One vector is turned by the same rotation once a tick. Each row is the vector after some number of ticks, and that number follows the row.
The counts run from 0 to 398.
[ 13 -15  -7  45  11 -12  -9  -8   3 -20 -11  -1  27   6  10  17 -23  10
  10  -4  20  37   3 -13   6  13  -5 -40  19  20   3   1   1  -7 -28  20
 -12  25  -4  16  27   9   3  16  21  -6 -11 -17 -14   2] -> 37
[-10 -15  -8  53  28   0 -31  -3  -2  -8  -6 -12  19   0  -7  11 -18  11
 -11   1  -5  34  17 -25 -18 -10   5 -33  25   8   5  13 -22  -1  -4 -20
 -18  10 -11  13   2   3   8  13  26  -1  -8  -4 -15  -2] -> 23
[ 12  10 -21 -20 -21  -5 -12   4  -5   7  -9  18  -2  21  13  -1 -13   1
   7   0 -23   4  12   2   5   8 -28  13 -16 -20  21  -6 -14   9 -12  22
   9  -5   4   8  39   0  21 -27 -36  -3   4  18  12 -40] -> 181
[  2   8  10  -3   1   2  16 -10  -4   9 -18  16   1 -28 -33  18 -13  -2
   4   8  16 -16   5   2   1 -16 -25 -14  -3  24 -26 -18 -10  12   9  25
  33   4  -5   0 -11 -19  -8  13 -17 -33 -14   3 -20 -49] -> 222
[-12 -15  16  30   2  12  19 -18   8   8 -27  -6   4 -18  -1  -3   0  14
 -13  23   3 -20  27 -36  -1 -19  23  18  11 -19  -2  21  20  15 -16  13
  10  -5  -8 -16 -28   6  20   9   7  15  -7  15  30  18] -> 246
[ 23   3   5   7   4  -6  23 -26   0   1 -38   1   2 -27 -20  15 -25   1
  17  14   6  -6  10  -3  -3 -22  -9   0   0   6 -18  -6   6  24 -14  33
  40  -3  -5 -16  -1   6  16  -1 -16 -13 -13  13   0 -45] -> 228
[ -6  10  -5 -13   1 -21  18  22  -4  -8 -38   1   2  17 -13  15  19  -5
  21 -14  -5  11   5  40  -6 -16  17  21   5  11   9 -24  -4 -21  10   2
   5  -6  -6  26 -15 -14  -3   0 -20 -39 -17 -26 -26  -4] -> 127
[-12   9  11  25 -13 -20  25  24 -22   6  -7 -35   1  15  25  11  -3 -14
  -1 -10  24 -18 -14  27   7  28   3  10 -21  -6  26 -17  -5  -6   9  -5
  -7   5  19  28   1  22  -8  -5  -2 -35   4 -27 -13  -7] -> 378
[  1   8 -24 -31 -20   0 -21  15   9  -7 -18  31  -8  11  -8 -19 -13   3
   6  -1 -18   7  33  10  14 -20   2   7  -1  -1  26   9 -22  21  -6   1
   2   3   5   8  34   4  24   3 -51  12   9  18   5   1] -> 167
[ 34 -22   3 -10 -11 -13  -7  25   0   2   5 -22  -4  10   1  -1  -6   6
  17 -12  -6  17 -17  11  28   9   7 -10  -6 -15 -33 -17   8   5 -13  10
 -15 -30  -8  -6 -29 -22   0 -21  27  27  25  -3  29  17] -> 90
[ 39  -6   7  21  10 -27   0  -9  11 -18  -3 -27  13  27  32  17 -30  -9
   1  11  27   7   8  13 -11   6 -11 -13 -16  16  -8   8 -18  15 -32  14
 -18  31   1   3  13  16  -1  15  14  10   9 -10  -1 -16] -> 41
[-10 -15 -17  18  20   3 -10  19  19   4 -21   9  -8 -14  -9  10  -5   3
  -9  -5  26 -25  45  -9 -20 -23  14  39   4  28   6  -6  -5  20 -11  -5
 -19  -1 -14  -1  -1   4  31 -14  -4  11 -13  28   1  -8] -> 262
[ 11  -5  11  19   5   0  14 -38 -10  -1 -25   6   3 -26 -31   4 -26  12
  14  19  -1  18   9 -25  16  -9  -9 -25  12   1 -11  -9   9  13 -14  35
  38  -6  -9  -6  -9 -13   6   4   1 -21  -6  10   9 -26] -> 226
[ 12 -11   2   4 -16   6  -2  25 -26   6  13  -3  11  -4  -2   6  13  14
   3 -21 -14  17 -35   4  21  25  10 -18   2 -12 -27 -18   6 -15 -10   9
  -1 -30  11  10 -41 -14 -26  -6  12   7  12 -25  21  28] -> 97
[ -1   1  11   1  -7   3  -3  31 -23   1  -2   3  10  -1 -27   3  17  33
   1  -4 -25  23 -18  12   8  -9  33   6  19 -13 -12   0   6 -17  13 -15
   0 -18   5  29 -42 -10 -21  13   4  -2 -16 -39  10  29] -> 111
[  6  -7 -13  39   6   0  -3  19   5 -15   8  11  25  -1   9  25  22  13
   9 -19  42 -11  -4 -22  16  -6 -12  31   7  21 -11 -15   9 -15 -12  26
  -7  -2 -11   6  30   9  11 -10   4  19  -9  15  23  12] -> 281
[-18   6  13  28  21   1  22  10 -10   9 -16 -25  19  -4  24  -7  18 -15
 -29   9  -4 -27  -4 -26 -18   8 -32  -2 -13 -19 -36   9  -5 -29 -12   6
 -21 -11 -14  -4 -30 -21  -2   7   0  12   0  -4  -2 -11] -> 1
[ 11  10   3  18   6 -35  16  35   0  -5 -19 -41  -5  22  14   0 -20  -8
   6  -3   8 -13   1  35   4  10  13  19 -16 -14  14 -14   4   5  -2 -13
 -10   4   5  16   7  26  30 -17   0 -13  12 -20  -1 -27] -> 371
[-11  -3  -1  19 -35  -1  19  23  -5  12  -4 -29   0   5   2  -2  -2  11
  10 -21  16   5  -8   6  19 -23  24  18   4  -4  36   8   9  13  40 -14
   2  -3   4   8  32  27   3   8   5   3  -1 -14  -3  33] -> 389
[-26   3  13   2 -15 -12   9 -10  -4 -17 -18 -18   5  15  23   8  34 -24
  11   1  10   3   6  16  23  -4   4  -2 -10  -7  21   3 -29 -20  -6  13
   8 -12   9   5 -23  -8 -27  19 -17 -36  22 -13  -1  33] -> 143
[ 13 -30 -18 -16 -26   4   1  43  12  16   0  10  -5   7  -9  -6   2  10
  14 -27   9  17  -4   6  19   4  11 -20   6  14 -21 -21  29   4   1   5
 -21   0 -13  -4   1 -41   8 -10  21  19  -2  -1 -14  23] -> 78
[ 34  12 -17  -1   1 -13   7   0  -3 -11 -13  -1   3  19   9   1   1 -18
  24  -5  -3  15 -12  -9 -23  -8  15 -11  -5   8 -19 -23  31  -7  -5  11
  27   4   8 -24  18 -14  31 -20  23  17   4  35 -27  -2] -> 322
[ 13 -15 -12 -19 -27  16  -4  18 -10  27  11  13 -16  16  11  -1  -4  -4
 -18 -16  18  -1   4  14 -35  18  21 -21 -17  33  -1  -5   6  23  -5  -8
 -19  23  22   6  -6 -17 -18  10   8  11  -6   6 -38  12] -> 67
[  0 -12 -21  46  25   2 -28   4   5 -10 -12  -8  22  -3 -10  12 -25  10
   1  -8  -6  35  21 -20 -20 -17   7 -26  26  10   4  10 -18   8  -9 -16
 -15  11  -8   7  16  18  20   6  18   6 -16  -4 -21  -6] -> 24
[ 33   6 -12  -7 -10   2  -7  11 -33   3   2 -11  -5  -2   2  18  -4   4
   0 -19 -24   3 -22  32 -25  12  15   7 -18  -6 -23 -11 -15  15  -9  -1
   5 -32  32  11 -43  16 -21 -10  -3  14   8 -18   9  -4] -> 101
[ 14   9 -11  22   4 -32  15  34  -2  -5 -26 -25   1  14   7   4 -29   0
  16  -9  -2  -1   1  28   3   8  21  13  -8 -12  16 -15  13   5  -8  -9
  -4   0   4  21  16  34  34 -23  -3 -12   3 -16  -4 -26] -> 370
[ -9   3  29  14   6   3  34 -20 -12   3 -18  -3   2 -19   4   6   8  -6
 -19  23  23 -40   7 -12   2   9 -10   3 -15   0 -21   4  -1   0 -20  36
  18   0   1  -5 -43 -12 -15  21 -13 -23  -2  -2   7 -16] -> 237
[  8   5   6 -20 -18 -17 -12   4  -2   9   9  -2  -5  28  16  -7 -12  -3
  -6  24 -14  -5  11   1  16  11 -38  13 -25 -36  12   1 -23   3 -11  19
   1  -5  -8   2  19 -19  10 -21 -21  -2  27  12  32 -37] -> 183
[  8 -10  10  35  18 -17 -11   5   7 -18   3  -9  17  14  15  17 -16  -3
  -5   3  30  12  10   2   2  15 -17 -37   1  26 -12  -2 -21  -7 -17   2
 -25  32  -6  17   4 -11 -13  25  17 -14  -1 -21 -17  -9] -> 35
[-14   3   1  -2 -19  -4 -17 -19   2 -18 -12 -14   2  15  17  -5   9  -8
  11   6 -11  20  21  -1  25 -21  19  -3   5 -26  35  25 -24  10  -5  -1
  14 -15  15  -8   0  12  -4  19 -15   2  32   3  17  50] -> 151
[-11  -9  -1  49  18   8 -10 -13 -11   3 -11 -35  21  -4  16  -1  -3   2
 -21  11 -27  11  12 -38 -30  -4  -1 -14   6 -29  -9  23 -12  -5 -13 -11
 -18 -16  -6  -6 -19   5   8  -1  25  21   2   6   2   1] -> 9
[ 14   4   8   7  -4 -12  10  22   6  -9   2  -8  16  13   8  -7  23 -17
  15   2   7   4 -21 -18   9  -5  13 -24   0 -16 -35 -13  40 -27  -1  12
  17  -4  -2 -24  -1 -27  21  -5  29  16  20  20 -10  25] -> 327
[ 10  10   5   1 -31  11 -14 -15 -22  27  22  -9  -4  14   9  11 -10   2
 -16  17 -15  -5   0  -2 -18   0 -28   7 -26 -35  11   5 -31  24  20   4
  18 -13  14  -9   4  -1 -13 -16  -8 -10  14  18  13 -39] -> 196
[-12  -3  -2  16 -39  21  -9  -9 -28  26  20  11  14  10   4   4   8  19
   0   9 -16  14 -11 -31  17  15 -28 -10  -5 -39  17   1  -5 -13  11  25
  16 -15   0   7  17 -22 -13 -13  -9 -21  -1   7  20 -12] -> 192
[  4  16  -9  10  11 -17  -6  60   7  -6 -16  -1   1  -2 -22 -11 -19   9
   3  -7 -15  -7   3  16  -3 -11  37  -9  14  -7 -15  -9  17   8  -4 -32
   0   3  11  13  -1  22  49  -4 -11   9   5  -7 -13  -9] -> 356
[-35   7  14 -14 -21   0 -18  10   6  -9   0   9  -5  14   7 -16  25  -4
  -6   8   3  -2  20   2  32 -11   5  -8   0  -6  22  22 -32  -6   5  -8
  -2   1  10   8  -6  -9 -17  35 -31  -6  28  -3  12  45] -> 157
[-14  12 -21  -3 -25   5   1 -18 -16 -17 -26   3   5  -3  21  16  20 -19
  20 -21 -10   7   7  16   0  -7  17   4  -7  -3  34   6 -26   9  -5  16
  21 -14  26  -2   8  26  -9   6 -35 -18   6   1 -15  26] -> 147
[ 12  13  14  11   4 -10  -8  16  -3  -8   8 -27  -1   5  11  -8   3 -22
  -8   9 -14  -9 -10  -6  -9   2  26 -22 -10 -26 -30   1   4   8  -4 -23
  14 -11  22 -24 -31   6  13   4  20  29  44  13   0  21] -> 339
[-13   7 -12 -11 -33   3  -8  10  10 -13 -26   5   4   3   7   1  20  -6
  17 -15  -8   2  17  10  13 -36  15  17   4 -17  31  24 -17  16   5   2
  13 -10  12 -11  18  22  10  17 -37   9  19   3   4  40] -> 153
[ 17  21   5   8   7 -14  -7  11 -12  -6   4 -29  -1   3  19  -4   1 -30
  -8  -1 -15 -14 -11   5 -21   6  22 -18 -21 -19 -33  -4  -1  11  -9 -18
  15 -13  31 -25 -30  11  13  -1  13  21  41  15 -12  10] -> 338
[  5  -8  35  14   4  -9  30 -19  10  -3 -25 -14   9 -18 -12   3  -8  12
   5  33  16 -11   8 -22  28 -19  -8  -2   4 -19 -23   7  17   7 -12  33
  26  -6 -22 -17 -23 -16  12  12   3  -3   1   4  29  -7] -> 232
[-10   3  12   0 -31   6  -5   5 -16  30  26  -2   4  21  16   7  12   0
 -18  18  -1  -9  -6 -11  13  21 -42   3 -24 -35   8  -2 -20 -13  11  20
   6  -7   2   8   3 -29 -19  -7 -15 -24  14   5  17 -24] -> 190
[ 19  13  28 -11  12 -19  -3  14   1  -7  21   7  -4  41  -3 -10  14  -7
  -8  20  19   1  -3  -6 -11  -7   5   0  -3  20 -25 -18  16 -24  14 -14
  -1  23  -7  -3   1 -48   0  14  31  15   3  22 -16  12] -> 312
